rotation steps, each row followed by its count of steps
The counts run from 0 to 673.
[ 1.41  0.00 -1.16 -0.45  0.97 -1.18 -1.77  1.44 -3.68 -0.27 -0.54  0.37
 -1.46 -1.49 -2.47 -3.10  1.78 -3.41  1.78  0.82  1.77  0.23 -1.11  2.68
 -0.18  0.98 -2.43  1.74  1.23  0.88 -0.61  2.31 -1.95 -4.00 -0.89  4.79
  1.06 -1.27  0.82  0.18 -1.79  1.05 -2.41  2.39  0.02  0.68  1.09 -2.90
 -1.78 -0.01  1.64  0.22 -0.57 -3.85  1.42 -2.72  4.91  1.30  2.14  2.10
  0.10  3.64  2.45  0.37 -2.93  1.61 -0.79 -0.92  0.56  0.12 -2.19 -0.14
  3.74  0.33  1.74  0.41  5.16  1.98  0.62]
395
[-1.83 -0.43 -1.44 -0.89 -1.64 -0.75  2.79 -1.77 -0.41 -0.96 -0.43  0.54
 -1.82  0.90  0.11 -0.72 -3.85 -2.31 -2.05 -0.82  1.08  0.20 -3.21 -1.18
 -3.08 -3.92  3.78  0.07  1.79  1.25  0.90  1.81 -0.29 -1.06 -0.57  0.11
 -0.62 -0.34  0.86 -5.76 -0.34  3.84 -0.54  2.78 -0.64 -1.44 -2.77 -2.06
 -1.91 -1.24 -0.45  0.59  1.98  3.01  0.83 -2.87  2.42  1.79  0.03  3.61
  0.32  3.69  1.61  2.20 -4.44  3.20 -2.59  1.31 -0.61  0.91  0.32 -2.36
  0.55 -4.01 -0.44  0.13  0.09  3.67  1.56]
28
[-4.45  0.38  0.99  1.84  1.39 -0.77 -0.17 -1.16 -0.17  2.72  1.35 -1.79
 -0.62 -1.19 -2.00 -2.80 -4.35 -2.49 -4.59  2.39  2.23  0.12 -1.58  0.97
 -0.40 -0.41 -0.91 -0.70  1.40  0.46  0.56  1.67 -0.59  0.40 -2.32  1.87
  2.30 -1.21  1.51 -1.85 -0.58  3.93 -0.27  1.40 -0.71  0.03 -1.68 -3.10
 -1.62 -1.58 -0.56  0.73 -0.54  2.88  0.60 -1.03  3.04 -0.38  1.98 -0.90
 -2.24  4.83  3.55  0.58 -2.29  1.54 -2.72 -1.75 -0.47  0.61 -3.29 -2.12
  3.10 -3.20  1.01 -1.29  2.72  2.18  1.36]
333
[-1.97  0.86  1.52  0.35  0.98  0.34 -1.05  0.31 -2.93 -1.67  2.04 -0.89
 -1.18 -2.60 -1.18 -4.43 -2.62 -2.88 -2.38  3.05 -1.01 -0.35 -0.22  3.75
 -1.24 -2.38 -2.63 -0.14  0.27  1.91 -0.93  3.00 -1.23 -3.18  1.12  1.77
  0.35 -1.33  1.85 -2.87  0.46  4.91 -1.70  2.02 -0.77 -1.70 -0.04 -4.85
 -0.05  0.77  1.00  1.99 -0.76  1.48 -0.18 -0.65  3.54  2.18  2.23  1.69
  1.39  5.03  2.99  1.33 -4.24  1.24 -0.93 -0.51 -0.95  0.77 -0.28 -2.31
  3.83 -2.55 -0.89 -0.08  0.43  0.36  1.01]
86
[-0.57  0.65 -0.40 -1.01  1.01 -2.54 -1.50  0.93 -1.55  1.49  1.14  0.04
  0.95  0.66 -1.67 -2.41 -3.06 -3.90 -0.13 -0.81  2.32 -0.02 -3.58  0.66
  0.46 -0.04  0.66  3.16  0.52 -0.63  3.22  1.62 -0.11 -1.60 -1.22  3.04
  1.43 -1.44  2.17 -1.76  0.04  0.68 -2.51  2.49  0.24  1.82 -0.41 -1.25
 -4.04  1.09  0.76 -0.33  0.47  0.90  2.63 -4.92  4.41  0.77  3.80  4.62
  0.44  3.46  2.68 -1.22 -1.16  2.73 -2.16 -0.38  0.08  2.58  1.32 -2.45
  0.33  0.59  0.10 -0.84  3.54  2.09  1.65]
18
[-1.92 -0.05 -1.47  1.42 -0.63 -2.15 -3.55  2.53 -2.52  2.27  0.13  1.55
  1.84  0.28 -0.94 -2.88 -2.05 -2.01 -1.34  1.40  0.35  1.47 -0.78  0.98
  2.34  1.92  0.70  2.67  0.94 -0.34  3.75  0.11 -2.02  1.89 -1.65  1.72
  1.40 -2.75  0.22  0.67 -2.31  2.04 -0.48 -0.39 -0.12  0.74 -1.05 -1.03
 -0.40 -1.87  0.13  0.26 -1.49 -1.98  4.30 -3.10  5.04  0.21  5.97  2.92
 -0.48  3.52  1.59  0.41 -1.77  4.36  0.83 -0.80 -1.34  2.21 -1.95 -1.76
  1.51  0.50  3.16  0.56  2.04  2.75  0.76]
12
[-0.35 -1.59 -1.37 -0.13  0.50  0.69  0.15  2.10 -0.69  2.45 -1.48  1.85
 -1.27 -0.97 -1.45 -3.32 -2.45 -2.73 -2.06 -0.91  3.38  1.15 -2.34 -0.19
 -0.13 -1.49  2.79  0.12  2.04 -1.84  3.17  1.54 -3.46 -0.54 -3.67  2.55
  0.87 -3.21 -1.55 -1.70 -0.15  2.24  0.53  1.41 -1.71  1.09 -2.69  1.53
 -4.40 -1.89  0.46  0.53 -2.06  0.69  2.93 -1.68  3.17  1.72  2.64  1.27
 -2.57  4.89  0.05 -0.64 -3.48  2.52 -3.17 -1.24  0.02  0.95 -2.53 -0.25
  1.34 -1.63  2.56  1.05  2.39  4.00  0.30]
236
[-1.77 -0.27 -2.77  2.93 -1.98 -0.84 -1.78  0.03 -2.96  2.36 -0.99  1.54
 -1.21  0.27  0.14 -0.11 -3.35 -0.91 -3.53  3.60 -2.51  2.17 -2.18 -0.20
 -0.80  0.52  1.60  2.47  2.70  2.20  2.22  1.34 -1.05 -0.36 -2.66  0.55
  2.58  0.04 -0.26 -4.33 -2.70 -1.32 -0.38  1.51  2.23  0.52 -3.77 -1.27
  1.25 -2.08 -0.38  0.54  0.36  2.31  4.76 -0.82  0.57  1.21  3.83  1.06
 -1.82  2.40 -1.62  2.09 -0.40  4.26  1.61  0.13 -0.85  0.46 -2.36 -3.13
  2.10 -3.72  2.21 -0.91 -0.20  3.37 -0.39]
257
[-2.77  0.35  0.65  0.77 -0.16 -1.15 -3.14  0.31  1.05 -1.69  1.22 -0.54
 -1.30 -0.72 -2.98 -3.83 -1.89 -1.56 -2.94  1.57  0.96  2.39 -0.15  2.04
 -2.14 -1.56  1.08  0.60 -0.89  4.17 -0.68  2.13  0.29 -2.60  3.58  1.97
  1.24 -0.30  1.08 -2.39 -3.86  1.83 -0.57  1.85  1.22 -2.05 -0.63 -2.84
  0.76  2.34  1.66  2.54  1.60  0.54 -1.34 -2.43  2.39  1.16  1.33  3.16
  0.57  3.10  2.28  2.19 -2.95  1.31 -2.68 -0.73  0.95 -1.03 -1.75 -1.16
  3.30 -5.62  0.21 -0.13  1.76  3.48  0.77]
626
[-2.73  0.69 -1.72  0.29 -1.34 -1.38  0.08  0.26 -1.07 -0.09 -0.73  1.39
  0.61  0.71  1.18 -2.68 -3.06 -0.32 -1.96  1.23 -0.41  3.57 -1.93 -0.99
 -1.05 -3.00  3.70 -0.70  0.30  1.49  3.31  1.58 -0.38 -0.19 -0.67 -0.26
  0.35 -1.22  0.08 -5.18 -0.40  2.12 -0.21  2.20  0.08  0.91 -2.65 -2.34
  1.48  0.39 -0.89  1.68 -0.26  3.05  1.66 -2.70  3.20  1.58  1.27  4.03
  0.23  2.85 -0.55  2.02 -0.27  3.15 -1.89  1.44 -3.18  0.95  0.05 -1.41
 -0.62 -3.97  3.79 -2.15 -0.53  5.81  0.99]
538
[-3.38  1.28 -0.87  0.83 -2.55 -2.76 -1.92 -2.91  0.70 -2.19  0.39 -0.54
 -1.08  1.04 -2.51 -4.05 -2.46 -3.30 -2.09  5.05  0.29  1.11 -0.88 -0.69
 -3.17  0.18  0.88 -1.63 -0.59  3.99  0.07  1.86  0.81 -1.83 -0.45  2.07
  0.65 -0.39  2.59 -1.98 -0.28  3.15 -4.55  2.06  0.17 -1.86 -1.44 -4.26
 -0.69  0.15 -1.88  0.44  0.58  3.76 -1.06 -2.23  1.91  1.86  0.20  2.39
  2.48  0.91  3.29  1.95 -3.85  1.81 -2.74 -0.79  1.03 -0.54 -0.30 -0.41
  0.19 -3.71  2.75 -0.28  0.78  1.29 -0.27]
122
[-2.75  1.43  0.02  1.81 -1.57 -1.03 -2.26  1.42 -2.99  1.30  0.16  2.34
  0.97  2.81 -0.50 -2.85 -3.02 -1.02 -2.44  1.52 -2.14  1.35  0.04  0.71
 -0.61 -2.24  1.85  1.91  1.33  1.19  2.65 -0.12 -0.29  0.86 -0.41 -0.46
  0.88 -0.88 -0.62 -3.06 -1.81  2.94 -0.57  1.01  1.01 -0.50 -1.37 -2.61
  2.29  0.38 -0.83  1.09 -1.88  0.99  3.99 -0.14  4.06  0.85  3.97  4.27
  0.41  3.53 -0.21  2.23 -0.45  4.67  0.80  1.01 -2.91  3.34  0.21 -3.44
 -0.35 -2.29  4.53 -0.81 -1.61  4.06  0.32]
6
[-2.95  1.12 -0.34  1.70  0.22 -0.22 -4.13  2.00 -2.20  0.61  0.70 -0.59
 -0.62 -1.86 -2.34 -4.69 -0.79 -1.78 -0.52  3.76 -0.04  3.84  0.97  1.52
 -0.23  2.59 -1.61 -1.60 -1.37  1.87  2.15  2.51 -1.73 -2.22 -0.93  2.35
  1.05 -1.98  0.20  0.45 -0.87  0.05 -2.72  0.21  1.09  1.17 -1.12 -1.69
  1.53  0.26  0.88  0.69 -2.07  0.43  2.57 -1.63  3.61  2.81  2.91  0.62
 -0.75  3.39  0.57  0.53 -0.41  1.91 -0.87 -1.47 -0.11 -0.73 -2.90  0.39
  3.60 -2.75  5.17 -0.68  3.42  2.85 -1.02]
420
[-2.93  0.79 -0.05  1.32  1.12  0.60 -0.74  0.55 -2.59  0.86 -0.51 -0.96
 -0.93 -1.90 -0.87 -5.26 -4.04 -4.58 -2.94  3.72 -0.07 -0.62 -0.27  1.78
 -0.34 -1.32 -0.50 -0.20 -0.03  0.53  1.30  1.19 -3.49 -3.72 -3.04  1.36
  1.04 -2.95  0.19 -2.29  2.27  4.06 -0.56  3.34 -1.69  0.38 -2.10 -1.81
 -1.50  0.62 -1.00  2.90 -2.21  3.45  2.29  1.16  2.17  2.25  2.19  1.01
  1.63  2.55  1.35 -0.65 -2.17  0.00 -2.92 -1.40 -1.10  1.80  0.05 -1.06
  2.14 -2.46  2.85 -0.32 -1.34  1.11  1.03]
209
[-2.62  0.34 -2.03  2.30 -3.06 -2.34 -1.93 -2.07  0.31  0.11  0.91  1.18
 -2.20 -1.24 -1.78 -1.00 -0.26 -0.98 -3.07  4.94 -1.84  1.89 -0.41  1.06
 -2.46  0.63 -0.68  0.96  1.12  4.15 -1.48  1.03  0.39 -1.94  0.03  2.52
  3.01  0.99  2.33 -1.53 -5.58  1.63 -2.19  1.65  1.64 -1.24 -1.44 -3.13
 -0.41  0.18 -0.70  0.83  2.67  1.42 -0.31 -0.41  1.46  0.63  0.42  1.10
  1.48  1.26  2.26  3.31 -3.23  1.86 -0.68 -0.31  1.14 -1.32 -3.45 -1.72
  2.56 -4.80  2.47 -0.33  1.76  2.96 -0.05]
377
[-2.25  0.78  0.91  2.29 -0.30 -0.27  2.00 -1.35 -1.42  1.18  0.74 -1.27
 -1.98 -2.78  1.56 -4.44 -3.79 -1.72 -4.16  3.11  0.00 -0.10 -1.02  3.83
 -0.91 -1.70 -3.66 -0.38  2.16  0.90  0.75  4.70 -1.86 -1.80 -0.30  1.98
  2.00 -1.54  0.70 -2.26 -1.02  3.99 -2.50  3.39 -1.68  1.01 -0.18 -2.11
 -0.89 -0.70  0.45  0.32  0.23  2.52 -0.36 -0.32  3.64 -0.03  2.54  0.05
 -1.81  5.16  1.87  1.24 -2.09  1.09 -1.89 -0.87 -2.61  1.12 -2.10 -0.77
  1.53 -2.07  2.50 -2.25  1.80  2.92  0.93]
79
[ 0.54 -0.38 -0.18  0.54 -1.09  0.16  4.09 -0.80 -1.88 -0.21 -0.15 -1.10
 -2.29 -0.25  1.52 -3.94 -0.76 -1.53 -2.28 -0.72  3.25 -1.05 -0.67  3.27
 -0.67 -2.39 -1.49  0.98  3.39 -0.25  0.86  3.17 -1.90 -1.46 -0.35  2.54
  0.16 -1.81 -0.50 -1.32 -2.67  4.62 -2.19  3.84 -1.60  0.23  0.91 -1.11
 -2.55 -0.99  1.13 -1.05 -0.64 -0.62  0.12 -1.03  5.46 -0.40  1.56  1.96
 -2.45  6.19  2.15  1.68 -2.53  2.29 -1.12 -0.11 -2.33  1.89 -2.06  0.03
  0.79 -1.26  3.13 -0.71  2.62  3.18  2.14]
613
[-1.79  0.34 -0.16 -0.03 -0.30  0.51  0.78  0.48  0.15 -2.46 -0.15  0.10
 -1.42 -2.81  0.03 -4.47 -1.35 -2.35 -2.25  1.45  2.58 -0.82 -0.31  2.17
 -2.12 -2.36 -0.69 -1.45 -0.40  0.60 -0.74  2.70 -2.26 -1.47  1.37  2.70
 -0.27 -2.02  1.31 -1.68 -1.78  5.42 -1.91  1.83 -2.24 -1.85 -0.63 -2.78
 -1.30 -1.11  0.52  1.61  0.43  0.20 -1.25 -1.54  4.82  1.89  0.19  1.49
  0.67  5.07  3.75  2.99 -5.15  1.08 -1.98 -0.44 -0.81 -0.73 -2.36  0.20
  3.52 -2.42  1.47  1.15  1.54  2.36  1.16]
620
[-0.97  0.83 -0.98  0.85 -2.00 -3.04  0.05 -0.67  0.20  1.62  0.98  1.55
 -1.45 -1.97  1.89 -3.41 -3.09 -1.21 -2.90  1.75 -0.34  1.53 -3.20  1.02
 -1.30 -0.49 -1.02 -0.37  0.98  0.77  2.78  4.70 -0.68 -0.47 -1.15  3.22
  1.43 -0.56  0.91 -1.88 -2.86 -0.10 -4.05  1.62 -0.87  2.70 -1.46 -0.11
 -3.24 -0.51  1.11 -1.47  2.46  2.88 -0.29 -3.67  3.16  0.48  2.94  2.26
 -1.88  2.85  0.28  0.93 -1.25  3.16 -1.51  0.25 -1.14  0.64 -1.13 -1.38
 -1.49 -0.98  1.28 -2.46  5.14  4.41 -0.51]
578
[-2.01  1.05 -1.21  1.38 -1.09 -0.63 -2.39  1.40 -4.03  0.80  0.92  0.93
  1.21  0.47  0.28 -2.39 -2.97 -0.87 -0.12  1.48 -1.01  1.38 -1.08  1.25
  1.38  0.36  0.93  0.98  0.43 -0.19  4.67  1.09 -2.11  0.68 -1.33  0.27
 -0.31 -1.54  0.52 -2.07  0.47  1.65 -1.84  0.61  1.15  0.02 -1.55 -1.87
  1.97 -1.58  0.40  0.53 -1.43  0.86  4.61 -2.60  4.46  3.10  5.23  3.28
 -0.19  4.56  0.71  0.69 -1.41  5.42  2.15  0.61 -3.10  2.76 -0.02 -2.02
  1.65 -0.06  3.44 -0.21  0.41  2.22  0.31]
10
[-1.57  0.07 -3.95  1.27 -1.65 -1.58 -1.60 -2.10 -3.06  0.32 -0.67 -2.38
 -0.46  2.13 -0.92 -1.83  0.02  0.07  0.18  1.67  3.36  3.27 -0.34  0.41
  1.11  0.88  1.49  3.64  3.43  1.99  2.29  1.60  0.71 -0.56 -0.40  1.76
  3.12 -1.32  1.06 -0.47 -4.50  0.65 -1.82  3.62  1.65  0.34  1.33 -2.37
  2.13 -1.04  0.45 -1.35 -0.90 -1.00  1.95 -2.91  4.20 -0.38  2.44  2.20
 -2.59  3.43  2.59  2.45 -1.03  2.61 -0.76  1.20 -1.05 -0.10 -3.21  1.05
  1.81 -2.41  5.25 -1.23  2.17  3.80  2.11]
102
[ 1.53 -0.08 -3.07  0.28 -0.81 -1.27  0.01 -2.53 -1.88 -2.87 -2.15 -1.80
 -2.02  0.20 -0.15 -3.51 -1.09 -3.63 -0.75  1.71  3.02  0.06 -1.47  1.19
 -0.99 -0.13  0.21  2.43  1.00  2.60  0.14  4.09 -0.25 -4.98 -0.18  3.17
  1.06 -1.85  1.88 -1.51 -1.57  0.43 -4.17  4.91 -1.36 -0.03  1.27 -2.34
 -1.84  0.15  0.69 -0.42  0.89  0.17 -1.18 -3.82  2.69  1.66  0.88  2.59
  0.58  1.43  2.91  1.26 -3.33 -0.09 -2.87 -0.63  0.87 -0.09  0.10  0.29
  2.03 -1.52  0.34 -0.14  2.26  1.28  0.76]
401
[-0.53  1.84  1.65  1.12 -0.70 -0.23  0.64  0.34 -2.82 -0.65 -0.52 -0.30
 -1.90 -1.18  0.12 -6.33 -1.57 -3.83 -2.63  3.42  0.25 -0.69 -1.44  3.36
 -2.31 -1.96 -3.10 -2.04  3.01  1.94  0.06  3.78 -0.12 -1.43 -0.59  2.39
  0.03 -1.36  1.27 -3.49 -0.37  4.01 -2.13  2.00 -2.68 -0.91 -0.79 -4.23
  0.14 -0.64  0.29  0.79 -1.57  0.82  0.78 -1.05  3.39  0.12  0.81  0.37
 -0.27  5.86  1.42  1.04 -1.84  1.76  0.24 -1.63 -1.61  0.73 -1.90 -0.87
  0.90 -2.52  0.98 -2.70  1.51  2.40  0.34]
82
[-0.27  1.27 -1.05  0.08 -2.85 -2.57  1.23 -0.19  0.75  0.78  0.90  1.65
 -1.82 -1.19  2.03 -3.38 -1.87 -1.99 -2.38  1.54 -0.05  1.14 -2.86  0.40
 -2.69  0.08 -1.04 -1.91 -0.25  0.32  3.96  3.28 -1.04  0.49 -1.43  2.90
  0.28 -0.54  1.16 -1.31 -3.12  1.34 -4.31  0.22 -0.39  1.71 -1.69  0.46
 -2.87 -1.64  0.07 -1.21  2.19  1.61  1.04 -3.44  4.08  1.92  2.21  2.22
 -1.60  4.06  0.91  1.46 -1.32  4.41  0.56  0.56 -1.98  0.54 -1.48 -0.94
 -1.24 -0.84  2.83 -0.79  4.55  3.98 -0.92]
577
[ 0.35 -0.15 -0.17 -1.31 -0.78 -0.63  0.48 -0.40 -0.06 -2.04  0.17  1.59
 -2.85 -2.90 -1.18 -3.46 -1.24 -3.37 -1.42  1.72  2.18 -0.14 -1.62  1.07
 -3.32 -0.92 -1.89 -3.36  0.74  0.86  0.50  3.63 -2.34 -0.76 -0.92  3.62
 -1.34 -1.28  1.73 -1.38 -1.29  3.40 -2.91  1.04 -2.01 -1.79 -1.90 -1.63
 -3.18 -2.65 -0.13 -0.83  0.25  0.09 -0.85 -2.82  3.19  2.19  0.26  0.43
 -0.39  4.83  2.08  1.87 -5.80  2.72 -1.30 -0.81  0.31 -1.47 -2.35 -0.27
  2.53 -1.30  0.20  1.61  3.06  2.01 -0.35]
367
[-3.42  0.64 -0.53  1.30  0.55 -0.16 -1.27  0.40 -4.42  1.84  1.30 -1.80
 -0.98  0.19 -2.16 -2.52 -0.73 -1.84  0.17  1.51  2.45  1.82  0.22  1.25
  0.97  1.54 -1.29  0.66  2.52 -0.15  2.33  1.14 -1.44 -0.45 -2.01  1.87
  1.94 -1.04  0.82 -0.61 -0.28  2.81 -1.48  1.31  2.08 -1.01  0.36 -3.99
  1.81 -2.64  0.09 -0.82 -3.28 -1.12  3.38 -1.21  5.18  1.02  3.02  0.82
 -1.49  5.54  3.03  0.73 -1.77  3.08  1.24 -0.23 -1.58  0.89 -3.60  0.11
  4.25 -0.54  4.97  0.03  2.24  2.35  1.42]
641
[-1.20  0.46 -1.95  1.64 -1.89 -1.94  0.76  0.59 -2.12  0.66  1.90  1.30
 -1.44  1.19 -0.66 -0.99  1.76 -0.54  0.44 -0.23  0.08  1.67 -0.97  2.11
 -0.49 -0.58 -0.64  4.18  1.78  1.08  1.47  0.46 -0.25 -2.35  0.84  2.57
  2.12  0.28  0.80  0.31 -6.97  1.58 -2.63  2.20  2.74  0.61  1.51 -1.02
 -0.84  0.83  1.90 -0.05  1.92 -2.10  2.03 -2.24  5.53  0.37  3.22  4.10
 -0.46  3.54  1.61  1.98 -1.01  3.88  1.14  1.45 -1.80  1.01 -1.31 -1.07
  0.98 -1.03  4.24 -0.88  3.80  4.05  1.23]
605
[-0.91  0.77 -0.25 -1.35 -0.19 -0.71 -0.52 -0.23  0.01 -2.56 -0.68 -0.06
 -1.31 -0.78 -2.68 -6.18 -1.54 -3.69 -0.15  1.23  4.14  0.34 -0.65  0.88
 -2.14 -0.90 -0.70 -3.67  0.23  0.93  1.81  3.85 -1.12 -0.66 -0.28  3.26
 -1.14 -2.70  0.89 -1.34 -0.12  2.91 -3.55  1.49 -2.39 -1.09 -0.81 -1.97
 -2.27 -1.86 -0.28 -0.33 -2.11 -0.84 -0.83 -3.70  4.56  1.35  0.72  2.86
 -0.64  4.87  2.36  1.42 -4.49  2.05 -2.21 -1.82  0.48  0.57 -2.05  0.77
  1.21 -1.80  2.05  0.82  3.37  2.17  0.15]
114
[-0.92  1.88  0.02  2.66 -0.05 -0.56  0.44  0.47 -3.80  0.58  0.04 -2.70
 -1.40  1.53  1.49 -4.33 -3.34 -3.94 -2.60  2.06  1.45 -2.83 -2.55  2.26
  0.26 -0.92 -0.74  2.84  2.87  1.82  1.58  1.86  1.00 -2.82 -0.83  1.62
  1.24 -1.57  2.07 -2.51 -0.55  1.72 -3.07  3.66 -1.09  0.25  0.63 -2.22
 -1.49 -0.15  1.24  0.61 -0.03  1.65  1.71 -3.27  2.69 -0.38  3.26  3.34
  0.15  4.40  3.66 -0.14 -0.79  2.86  0.90 -1.82 -1.32  2.86  0.73 -2.56
  1.12 -3.01 -1.03 -1.62  0.58 -0.45  1.28]
303
[-2.59  0.48  0.82 -0.57 -0.03 -1.21 -2.93  1.08 -1.41 -0.55  1.92  1.03
 -0.37 -0.48 -3.95 -1.47 -1.92 -2.96 -1.34  1.63  0.60  0.64 -1.00 -0.32
 -1.93 -0.35  0.39 -0.02  1.16  1.99 -1.02  0.55  0.13  0.00 -0.13  1.13
  0.22  0.29  2.98 -2.78 -1.01  3.21 -0.26  0.35  1.65 -3.92 -2.47 -4.72
  0.16 -1.60 -0.60  1.34  0.29  0.36  2.71 -3.18  1.77  1.98  1.44  2.74
  1.71  4.20  3.65  2.15 -4.82  3.63  0.00 -1.05  1.16 -0.01 -2.82 -3.13
  4.99 -3.55 -0.60  1.61  0.85  1.97  0.89]
341
[-1.35  0.69  0.12  1.32  0.66 -0.62 -0.77  0.48 -1.85  2.39 -1.46  1.34
 -2.75 -0.61 -3.64 -3.29 -1.57 -5.47 -1.71  3.23  0.18  0.13 -2.54 -0.63
 -2.93 -0.43 -0.15 -0.69  3.11  1.25 -0.05  0.62 -0.84 -3.93 -5.23  3.57
  2.10 -1.39  0.06 -2.96  0.93  1.57  0.13  2.13 -0.68  0.47 -3.43 -3.47
 -3.16 -1.03 -1.63  1.17 -1.29  1.40  2.24 -0.31  0.88  1.15  0.07  0.30
  0.00  2.74  0.40 -0.78 -1.67  0.75 -1.71 -2.53  1.04  0.25 -2.63 -1.10
  1.52 -3.50  2.01 -0.61  2.71  2.57 -0.60]
460
